One turn sends every row of this set to another row. A few are shown first. Where does it send the rows asked after them?
K267: [4 -20 17 -3 36 17 -1 12 9 26 -8 12 -20 35 -18 14 23 -34 8 -31 11 -7 -16 8 16 5 60 -4 0]
K820: [-7 -14 -4 -3 12 1 26 29 -35 -39 -16 37 -1 3 37 33 -35 4 16 -16 5 -25 -25 23 1 -21 -6 -30 -3]
K765: [14 15 47 -8 -1 34 -23 18 0 -6 -28 2 -4 6 18 18 -5 -2 34 -37 -46 -7 4 -9 -23 -35 32 14 12]
K116: [-27 23 12 -6 17 0 8 24 42 20 -8 -7 -22 -18 6 29 -14 -16 -14 -18 22 28 8 -19 -2 -21 11 16 -25]
K692: [13 22 58 16 23 4 -31 -21 7 23 2 1 -18 8 5 8 -5 23 0 -7 -20 19 -23 6 -12 19 4 -4 8]
K17: [-44 -2 46 12 24 22 -11 22 0 -33 -27 11 -10 16 22 -10 -8 37 -13 -14 -2 -14 -12 3 5 -27 13 -17 2]
K759: [9 -15 11 3 -14 -9 47 21 15 -27 -19 24 2 17 -5 36 33 18 22 1 -10 -9 -15 -11 47 -2 0 -23 -31]
K463: [7 12 -12 21 -39 27 25 14 22 -17 -20 16 -7 5 17 40 -17 38 22 -18 2 -25 30 4 30 -13 -10 -2 -7]
K81: [-27 -3 -5 -10 -11 15 -16 -2 4 12 -17 -15 -27 -22 0 37 -8 -45 16 12 8 25 16 33 -9 8 1 -9 -41]
K977: [25 -46 44 -15 -6 -1 -19 15 31 -22 -21 19 -40 3 6 22 -23 20 -13 0 -29 13 -1 3 13 -11 31 -13 16]
K15: [-41 -26 -10 -28 1 25 -9 16 -9 14 -1 -39 -22 9 -19 34 2 -16 3 6 0 -23 -7 26 -16 -12 -26 -9 31]
K538: [-41 -2 -6 -40 16 -12 24 22 7 3 -1 4 23 -6 22 51 -22 -14 18 33 -19 0 -6 18 -18 17 2 -33 19]
K70: [9 4 8 -46 20 6 32 18 19 -3 -45 15 0 27 35 24 -46 -1 21 -3 -3 31 -23 10 -21 13 22 -13 -2]
K514: [22 7 12 -4 6 10 24 -2 -26 -20 4 12 4 28 9 33 -13 35 58 -26 0 -22 -8 6 5 -11 -42 3 1]
K305: [6 -7 9 -39 12 27 -38 6 10 32 -17 9 -5 2 63 8 -12 9 7 9 24 -7 -13 17 38 -20 4 -17 15]
K447: [-7 -31 23 -29 32 13 11 19 15 10 -25 -51 -7 4 7 -3 9 13 27 -2 13 -13 -2 6 -11 -16 11 28 51]
K580: [15 -24 12 -9 -7 -12 27 -8 15 -11 -5 2 -22 1 -4 24 43 22 24 -18 -2 2 38 -18 15 35 -31 8 2]
K314: [12 -12 8 0 -16 -11 25 32 -5 23 15 4 -4 -16 -12 -3 37 -27 2 11 -11 8 -20 -20 38 22 17 -17 -14]
K525: [-16 10 36 -36 1 10 -9 24 7 -20 -4 4 -8 -5 11 -24 6 9 13 7 -29 35 -8 -43 21 18 25 9 13]
K405: [17 18 6 -3 1 31 -3 1 -11 17 -26 1 15 -28 32 -9 -5 -14 28 -15 -23 -41 17 38 6 -35 -26 3 9]
K440: [-21 -19 15 -3 5 -7 16 21 -9 24 1 18 18 20 -18 6 -1 -57 29 16 7 -26 12 1 -28 -1 30 -16 1]
K74: [-10 -25 -11 12 -31 3 44 29 32 -23 -11 2 -51 -16 11 22 -36 -7 -4 4 -8 7 16 6 17 10 1 -1 -3]
K68: [4 -14 7 -38 -19 7 -27 31 -6 13 -19 -14 7 5 14 1 -28 -26 29 27 13 -32 18 46 23 6 16 -28 -8]
K313: [13 1 18 -5 12 -10 10 -7 -19 17 -4 -28 -21 5 11 14 35 -14 28 -21 -18 -20 -5 11 -19 47 -26 5 33]
K302: [33 16 -1 -6 -9 15 5 -30 -2 8 -12 30 16 0 -13 -4 31 4 35 -4 -11 -19 7 -5 37 -4 -28 14 9]

K305 -> K267
K538 -> K15
K692 -> K977
Now these:
K314 -> K820
K463 -> K302

One turn sends every row of this set to another row. A few are shown first. Where does it send the rows asked after them?
K922: [0 -27 20 -35 53 -12 2 -18 14 31 21 3 7 -13 -15 10 3 -14 -31 -14 49 11 -39 34]
K194: [16 -32 -2 12 43 5 -5 -11 -8 61 8 -5 -48 7 6 45 -17 -38 -40 9 38 2 -70 34]
K554: [8 -33 42 -1 39 37 16 -31 4 43 17 -30 -15 -5 6 4 -21 -70 -46 38 -24 27 -35 15]
K872: [26 -1 14 30 38 9 15 -21 -35 35 -32 -37 -46 -27 -52 27 -2 -66 -35 22 36 5 -17 34]
K647: [26 -19 -1 -10 60 9 6 4 -6 36 -36 -18 -30 7 -5 35 27 -35 -43 11 -1 -2 -28 -5]
K289: [-10 -1 70 5 45 26 20 23 -4 21 7 -12 10 -45 13 34 -13 -37 -10 5 21 -13 -15 36]
K44: [22 -29 34 -5 -2 34 46 -25 -27 51 21 -16 -12 -27 -22 -7 -20 -67 -39 40 27 48 -19 12]
K749: [-10 -29 10 7 27 36 2 13 -11 72 -12 -52 -30 -30 -54 17 -6 -45 -55 6 -1 15 -34 12]
K214: [8 -29 -1 -13 47 16 9 -21 -5 5 -33 -19 -31 -19 1 46 13 -38 -35 15 8 -9 -8 -21]
K604: [17 -51 55 7 14 31 -12 -1 -15 56 11 14 -41 -27 -6 71 -33 -26 -20 -4 9 3 -45 28]
K487: [16 -38 5 -6 24 17 -14 -31 -21 14 -17 -30 -44 -44 8 46 -1 -31 -43 24 -8 -5 -28 -18]
K496: [8 -5 28 -3 -1 25 26 6 -30 81 -20 -44 -9 -7 -26 14 27 -27 -53 -9 26 35 -6 6]
K355: [7 -6 44 1 30 35 -5 16 -43 2 18 -8 -12 29 -13 -8 14 -20 -44 0 23 15 -12 -9]
K928: [-9 -15 30 -14 36 -5 1 -35 -3 -8 20 -11 6 -5 -11 -3 28 -37 -30 -25 22 13 -28 46]
K301: [1 -22 45 -24 53 8 18 19 15 41 16 5 9 -38 -5 35 -24 -12 -18 3 47 -1 -29 25]
K545: [19 -7 85 15 15 32 -34 -14 -35 18 16 -18 -11 -1 1 23 -8 4 -26 -10 30 4 -5 0]
K307: [33 7 18 38 13 35 45 8 -3 45 -19 -48 -8 -1 -11 29 10 -14 -18 -13 44 16 -17 32]
K88: [0 -31 44 6 25 47 7 -18 -61 42 4 -11 -13 16 -6 20 7 -64 -50 -13 -8 26 -43 52]
K246: [18 -37 58 28 3 29 18 -16 -22 59 8 -17 -38 -58 -61 -1 -19 -55 -33 7 23 26 -19 41]
K408: [43 -69 59 -13 8 45 1 -12 -11 57 5 6 5 -53 -4 3 0 -29 -16 -16 1 28 -42 17]
K508: [7 -8 47 35 8 49 6 19 -39 48 -12 3 -33 5 -13 50 13 -33 -14 -11 8 -13 -21 45]
K86: [24 -36 3 27 7 34 -11 -18 -23 42 -20 -32 -33 -58 -53 20 9 -8 -22 -19 36 -8 -34 34]
K311: [29 -29 55 1 39 17 -9 -6 -46 28 31 -4 -5 -5 12 -32 -3 -28 -49 -4 53 29 -42 7]
K731: [23 -52 14 -5 32 32 -23 -39 -35 28 -12 -19 -29 -56 -44 16 -11 -67 -29 20 -2 6 -47 17]
K671: [16 -11 53 11 25 22 -40 8 -3 28 30 -16 -18 -6 21 15 -22 -36 -12 24 28 -2 -39 -20]
K60: [26 -42 9 22 10 21 22 -29 -36 21 24 6 -34 5 -16 16 -4 -39 -34 -20 43 30 -58 61]
K534: [34 -24 50 24 24 8 27 -71 -10 25 -6 -10 -30 -47 6 16 -9 -28 -23 12 58 3 3 31]
K957: [53 -36 52 33 13 9 20 -55 -7 11 3 4 -41 -34 -12 16 3 -4 -22 -8 35 7 -9 45]
K36: [37 -11 33 12 31 0 -1 11 -21 7 21 -26 -18 -5 12 22 -27 -19 -30 -5 71 30 -42 -9]
K362: [-16 0 64 8 35 17 9 -14 -18 -11 10 -25 10 -24 9 16 13 -50 -21 -15 1 3 -13 47]
K573: [-5 -30 33 -6 20 34 39 -22 11 49 19 -22 -9 -17 -3 -9 -14 -81 -36 35 13 34 -16 2]
K118: [18 -46 34 6 -23 32 -16 -8 -16 50 -5 -6 -30 -55 -14 6 37 -6 -23 -18 3 0 -15 -1]
K283: [13 -65 44 -11 6 43 -7 -21 -8 52 -6 3 -3 -62 5 -8 28 -25 -19 -20 8 1 -21 2]
K231: [6 -10 24 11 8 29 44 1 -5 54 -24 -51 -2 -16 -12 22 21 -17 -37 -32 48 30 0 11]
K276: [43 -9 15 31 18 9 25 -53 -30 28 -8 -24 -41 -44 8 18 -12 -34 -29 40 58 -1 -19 26]

K534 -> K231
K301 -> K928
Now these:
K872 -> K749
K604 -> K60
K36 -> K355
K647 -> K554
K276 -> K496

